One turning vector, and how many ticks it has turned:
The counts run from 0 to 188.
[-15 -14  13  -1 -35   5  35 -43  34  19  -2   0  11 -19 -19 -45 -21 -17
   2  13   4  10  31  18  11   3 -11  13  32  22  12   1 -24  30 -20  25
 -31  26  28  20  14   9 -54  17   1   9   3 -22  35   0  21  29  23 -27
  -1  -5 -17  20   0 -18 -16  26 -36 -12 -52  17  22  23 -19  -3  15  16
 -17  45   4  -3   4] => 82
[-35 -25 -10 -36 -13 -21  12 -23  55 -22  15 -17  10 -12  -1 -24 -33  -7
 -10   2  36  23  33  27 -43 -30  19  34 -20 -12  -9   1 -11   1 -18   7
 -30   2   2 -25   8  29 -13  11 -14  13  18  -8  16 -25   8  34 -15 -15
  22   8 -16  39  -7 -46  -8  10   3   3 -19  40 -18  11 -31  22  15  22
 -29  25 -13  -9  11] => 38
[ 21 -41  -8 -24  -1  10 -48 -11  -5  28   9   9   4   8 -16  21 -11 -36
   1  -6 -10 -25 -30  19  18  33 -17 -26   6  45  12  14 -13   3 -14 -45
 -32  -1 -19  -2  29  -4  29  20 -29 -49  -5 -13 -22  27 -11  29  15   8
  -3  43 -10 -52 -18  -2  -8  -8 -20   2 -39  11  53  29  11   0  27  -4
  13 -10  30 -14  -6] => 3
[ 12   8 -36 -29 -23  -9  -4  11   0 -30   3  -5 -32  -4 -18  -8 -19 -53
  -8  36 -11 -22  16  43 -34 -26  -7  30  -4   8 -24   6 -30  23  23  16
   1   0   4   3  17  30   5 -17  14 -27 -32 -16  34 -44 -11  17 -13 -29
  18  22 -34   1 -36   2 -10  29   1 -20  26  25 -10  37 -21 -32  14  32
  -7  27  34 -22  -5] => 28
[-62 -45 -10 -22 -12  -3 -11 -14  22   1 -15 -16  26  -8  27   9  -2 -14
  14 -36  43  29  25  15 -21  10  -8  -5 -14  16  19 -13   5 -18  12  -2
 -19 -11 -27  -9   1 -26 -12  17 -55 -14  31  19 -10 -24  -5  46  -9  27
   7  -5 -29  17   7 -40   3  -8 -37  11 -41   4 -10  11 -28  37  10  21
   0  12  22 -38  30] => 145
[  1   7  34  13 -17  19  55 -57  -6  54 -41  -1 -34 -31 -12 -38 -13  -6
 -21  27 -33  25  16   1  14   7 -20 -10  26   5   2  25 -12  31 -17  11
  -6  17   6  23  -6  38 -39   0  30  15 -15 -31  29  -1   6  16   4  -8
   6 -35 -14   2   5  -8 -33  20 -12   4 -22   5   9  -1 -11 -48   5  -7
 -18  39   2  28   1] => 172
[ 23  15  -6 -14  -4   4  55 -47  -5  32 -12  -3 -44 -18 -50 -25 -26 -12
 -47  21 -32   9 -21  16 -14  -1   8  14  12   0 -19  19  -9  16 -34 -10
 -26   4   1   1  11  61 -17   3  28   7 -18 -39  41   8  14   5 -17   0
   9   3   5  10 -20  -7 -13  28  23  -2  -4  26  -4  26 -19 -50  26 -19
  -4  -6  -4  22 -12] => 18
[ 14   5 -34 -30  -9   3 -17  18  -4   6 -11   0 -53 -12 -38 -13 -23 -27
  -5  52 -34  -1 -24  32 -22 -11   7  21   5  -2 -18  21  -9  11   9   0
   0 -19 -19  -7   7  44  21 -25   8 -41 -43 -14  14 -24 -10  12 -22 -15
  38  20 -30 -28 -28   2 -23  11  27  10  43  29 -14   8 -20 -42  -2  -8
  20   6  18  -5  -6] => 116
[-18 -11   5 -17 -33 -10  27 -37  28  15 -16   3  32 -21   4 -25 -13 -21
  10   3  12  19  20  15  17   7 -26 -20  33  38   4  10  -7  20  -1  26
 -20  33  -2  24  26 -16 -67  13 -32  -8   7  -6  23 -32  18  34  38   8
  18 -17 -24  12   4 -21  -8  14 -46  -2 -50  17  31  24   3  17  -6  21
 -15  33  24 -19   7] => 80
[-10  -5 -20 -26 -38  33 -25   5 -10  32   6  17 -15  10 -38  -4  28 -15
  17   8 -15   1 -18   5  22  -5 -11  14  11  27   4   0  15  14  41  14
 -31  13  15  15  19   1 -18  -1 -22 -29 -27  -5   3   6  17 -11  32  -4
  14  -2 -27 -49 -32  15 -34  42 -46  15 -32   7  39  45  -6 -28  -4  10
  12  35  24 -12 -10] => 70
[-59 -49 -22 -19 -15  10  -8 -25  32   6  -3 -24  17 -13  12  -6  -8 -13
   4 -39  39  20  19  17 -23  15   5   7  -6  10  22 -19   4  -8  12   4
 -27 -13 -11 -11  -2 -10 -19  21 -48   0  30  12  -8  -5   4  47  -9  15
   0  -1 -27  16  10 -35   1  -1 -44  18 -54   4  -8  16 -38  34  16  16
   2  22  16 -38  32] => 146
[  3  28 -21 -24 -12 -10  41  -8 -44  -8 -53   3  -9 -17  18  20  -4 -19
 -27  -3  -7  26 -14  11 -22  -7 -30 -11 -16  21 -30   1  16  -6  12  18
   3  -4 -54  19  19 -14  -7  -6 -32 -31 -15   9  22 -52  -8  19  -9  41
  14 -11  -5  23 -29   3  16  19  11   0  26  -9  -9  43 -17 -30   0   3
   3 -42  45 -22   1] => 121
[ 20 -40  29 -26 -10 -20 -40 -12  20   8  -3  24  44   8  17  11   3 -19
  14  14  18  -4  26  11  15 -14 -27  -7   0  30  11  16 -21  -1 -16 -26
 -37  26   5  -1  33 -21  22  12 -11 -49  13  -4 -24  -5 -15  27  31 -13
   0  17  -2 -37 -24 -20 -16  -7   0 -17 -34  36  74   4  29  28  22  17
 -26   9   9   6 -17] => 90
[-20 -47 -13 -33 -12  31 -56  -8   8  48  10  11 -12  15 -15   9  17 -12
  23  -6   0   3 -22  -2   7   4   2 -22  -3  15  19  10  17 -12  27 -22
 -38 -12 -10 -12   3  14  12   5 -30 -29   5   1 -41  19  -6  19  10   8
  20   9 -35 -66  -9 -12 -41   1 -39  36 -42  10  32   8  12  -2   7   3
   2  38  11 -12  10] => 157
[ 19   2  24   5  -8 -11  16   8 -13  -3 -50   2  -3 -23  28  -8 -12 -44
  -8  46 -15 -12  56  30  13   8 -48   5  15  14   0  12 -61  29   6  11
  23  11   2  34  -8  -2  24 -16  23 -46 -24 -15  12 -35 -39  28  -5 -33
 -21   0 -11   0 -17  12  -4  -3  14 -40  15   8  21  -6  -3 -31  13  27
  -4  19  25   9  -9] => 184
[-17   8  -7  -1 -26  22  11  23 -11  31 -28  11 -29 -16 -17 -31  32 -10
   9  45 -23  14   9  12  35   6  -5  48  28   1  13   5 -16  27  35  43
   7   9  12  39 -22  -3  -5 -24   5 -39 -42  -8  16 -14  -3  -7  14 -26
  -4  -8 -24 -17 -26  24 -38  32 -15  -5  -4  10  -2  -2 -26 -51  -3  12
  35  41  19   8  -7] => 73
[  3  16 -18 -15 -16 -13  26   9 -17 -25 -36  -6 -29 -17   8  -4  -9 -34
 -27  26  -2  -3  37  39 -26 -14 -20  41 -13   2 -23  -2 -41  19  20  23
  17  -2  -6  21  -9  11  18  -9  14 -26 -22 -15  39 -45 -22  16 -31 -22
 -11   4 -11  28 -38  14   9  27  20 -28  28  11 -21  27 -37 -45  17  32
   6   5  24  -6  -2] => 30
[  4  -4   2 -17   9 -17  32 -15 -10  25 -62   7   3 -30  10   0 -24 -19
 -24  18 -20  30 -35  14   6  24 -19 -44  26  30  -7  15  12  -8 -34 -17
  -3  -5 -63   3  21 -10 -13   5 -40 -41  -5   2   2 -35  -5  30  14  50
  28   2   3   3   3 -22   6 -18  16  11  13  14  10  -9   8   0   7 -25
  12 -44  31  -2   4] => 12
[  4  -5 -16 -23  -2  -8  30 -34  10  17 -22  -6   0 -29 -17 -10 -45 -27
 -18   2 -19  18 -43  22 -11  20 -14 -46  23  36  -8  16  16   2 -39 -16
 -25   3 -40  -3  42  14 -48  19 -34 -16  -4 -18  16 -28  21  36  16  44
  46  14 -10   1   5 -29   2  -1  -3  25  -4  25  11  22   2   4   2 -26
  -1 -21  29 -17   4] => 14
[-26  10  -7 -31  -7 -41  42   3   7 -26 -43   4  34 -14  27   6  -5  -1
 -22  -8  43  41  22  17 -20 -24 -12  32 -29   7 -22 -15  -4 -13  -5  24
 -10  12 -31   9  13 -42  -5   6 -47 -36   7  12  16 -53   2  20  -4  19
  -3  -6  13  51 -31 -27  22  13  19 -14   5  15  -7  18 -20  19  17  21
  -7 -40  15 -16  -4] => 34
[ -1  -7  41   9 -13   4  49 -43  21  33 -16   4   0 -19 -10 -40  -7  -4
 -18  19  -4  13  46  13  25   4  -7  35  16   4  13   4 -41  26 -25  16
 -23  30  39  22  -9  17 -17  15  30   6   2 -30  27  18   4  17   5 -35
 -28 -12   6  26  -9  -6 -25  29  -4 -24 -49  12  12   1 -24 -23  24   9
 -17  33 -15  33 -11] => 84
[-48 -32  10   4   7  27  21 -37  12  59 -16 -10 -25 -17  -7 -24  13  18
 -21 -18   6  32  24  10   3  21  21  39  -7 -27  29 -12 -12 -10  -8  -4
 -29 -16  16  -9 -42  24  20  16  -2  13  18  -8  -9  43  -7  27 -38  -7
 -29 -18   0  17   2 -22 -28  13  -6  12 -48  -2 -27 -15 -51 -24  32 -10
  12  26 -24  23  14] => 150
[ 35   9  -1 -48 -14 -24 -13   0 -17  -5 -15  31   6  11 -11  23  -2 -10
  -6  24   4  10 -12   4 -19 -49 -15  -4 -25  21 -33  23  15   1   4 -10
 -31  18 -22  -3  52   0  16  -7 -22 -48 -12  -5  -3 -34  -3  -2  19  14
  37  10   1 -32 -48  -9  -9  23  25   3  29  42  50  33  28  -4   0  13
 -26 -20  18  -5 -27] => 24
[-43 -11 -15 -43 -16 -38  16 -13  44 -32  -9  -5  34 -12   7  -6 -16  -4
  -6  -5  50  31  20  20 -34 -29   7  31 -18   5 -13 -10   4  -9 -17   9
 -31  10 -15 -10  20 -15 -19  14 -45 -14  22   5  13 -39  13  32   2  11
  23   1  -4  40 -13 -47   7  14   1   5 -12  39  -3  19 -24  42  14  20
 -19 -13   4 -18   4] => 36
[-15 -32  -1 -36   5  -5 -25  -9 -17   8  -6  14  19  22  22  43  28   9
 -17 -39  45  10  13  -5 -22 -20   3  24 -65  -5  -6 -14  10 -30  17 -24
 -34  -5 -11 -15   6 -22  57  15 -34 -28  25   6 -34  19 -19  10 -21  16
 -27   6  10  -4 -43 -13   4  17   6   6 -36   6  20  29  -9   3  31  18
 -15 -19   3  -1  -6] => 45
[ 35  -1   6 -27  17  -1  16 -33 -37  36 -28  15 -15   6 -13  29   0   0
 -45  -9  -9   9 -39  -2 -12   6  -6 -19 -25   8 -21  13  13 -21 -24 -40
 -33  -4 -32  -6  26   7  33  15 -12 -30   1 -22 -12  19  -9   6 -21  32
  -2  10  32 -18 -35  -5   0   8  33  10  -7  13  33  25  13 -27  34 -29
  -9 -51  13  17 -14] => 110
[ 26  -3  12 -15 -23  -9 -16  12  10  -4 -19  11 -11 -14 -12 -27  -9 -39
   9  64 -12 -11  42  32  18 -10 -20  27  25  16   1  20 -48  39   6  11
   3  18  24  23   5  14  13 -15  29 -42 -30 -20  18 -28 -22  15  10 -50
   1  15 -22 -21 -26   0 -37  10   5 -32   9  34  27  -5   0 -24   8  24
  -7  44  10   7  -8] => 182
[-16 -29 -18  -4  -9  44 -27   4 -18  56 -10   1 -51  -5 -19 -10  14 -29
   9  18 -36  -4 -14   9  17  33   0   8  18   6  28   7 -14   6  38  -3
   0 -23   3  14 -21  28  17 -13   4 -25 -27 -10  -8  23 -18   8 -13 -20
  -7  11 -38 -52 -15  19 -40  11 -34  18 -20  -4  -4   8 -26 -50  10  -3
  37  47  18  -3   6] => 160
[ 29  12  27 -25 -22  -8   9 -28 -15  28 -21  37  32   5  -6   7  21   5
  -4   6   2  17  -8 -10  30 -25 -27  -2  -4  30  -8  20   2   6  -5   4
 -48  48   7  27  41 -27  -9   9 -13 -39  -9 -15   6  -2  15  -9  46   6
   2 -11  18 -25 -42   0 -11  34  -6  -8 -30  18  74  33  28  -8  12   8
 -20  -9  15  20 -31] => 177
[ -2 -11   1 -25 -29  30 -18 -23 -32  41  -5  25  -6  15  -8  26  30  -6
  10  -8 -11  14 -21 -18  12 -14 -24 -28 -22  27  -3  11  34  -2  35  -2
 -34  12  -9  14  25   3  -5  -2 -26 -22  -6   0 -16   6   0  -2  28  22
  18 -21 -20 -54 -29   4 -34  27 -44  26 -33   1  50  41  18 -24  -5   7
 -11  18  30 -10  -4] => 68
[-13 -24  15 -12  -2   4  19 -48   6  13 -11 -10 -18  -6  15  -1 -12  -7
 -29  -4  20  13  59  14 -49 -24  -2  30 -54 -29  -8   2 -23   0   0 -14
 -17 -12   6 -25 -22  44  31   4  20  16  20 -20   5   9 -26  26 -55 -16
 -21 -17  -6  27 -12 -23 -15   5  19  -7 -20  14 -17   6 -28 -23  33  12
 -41  25 -19  12  10] => 41
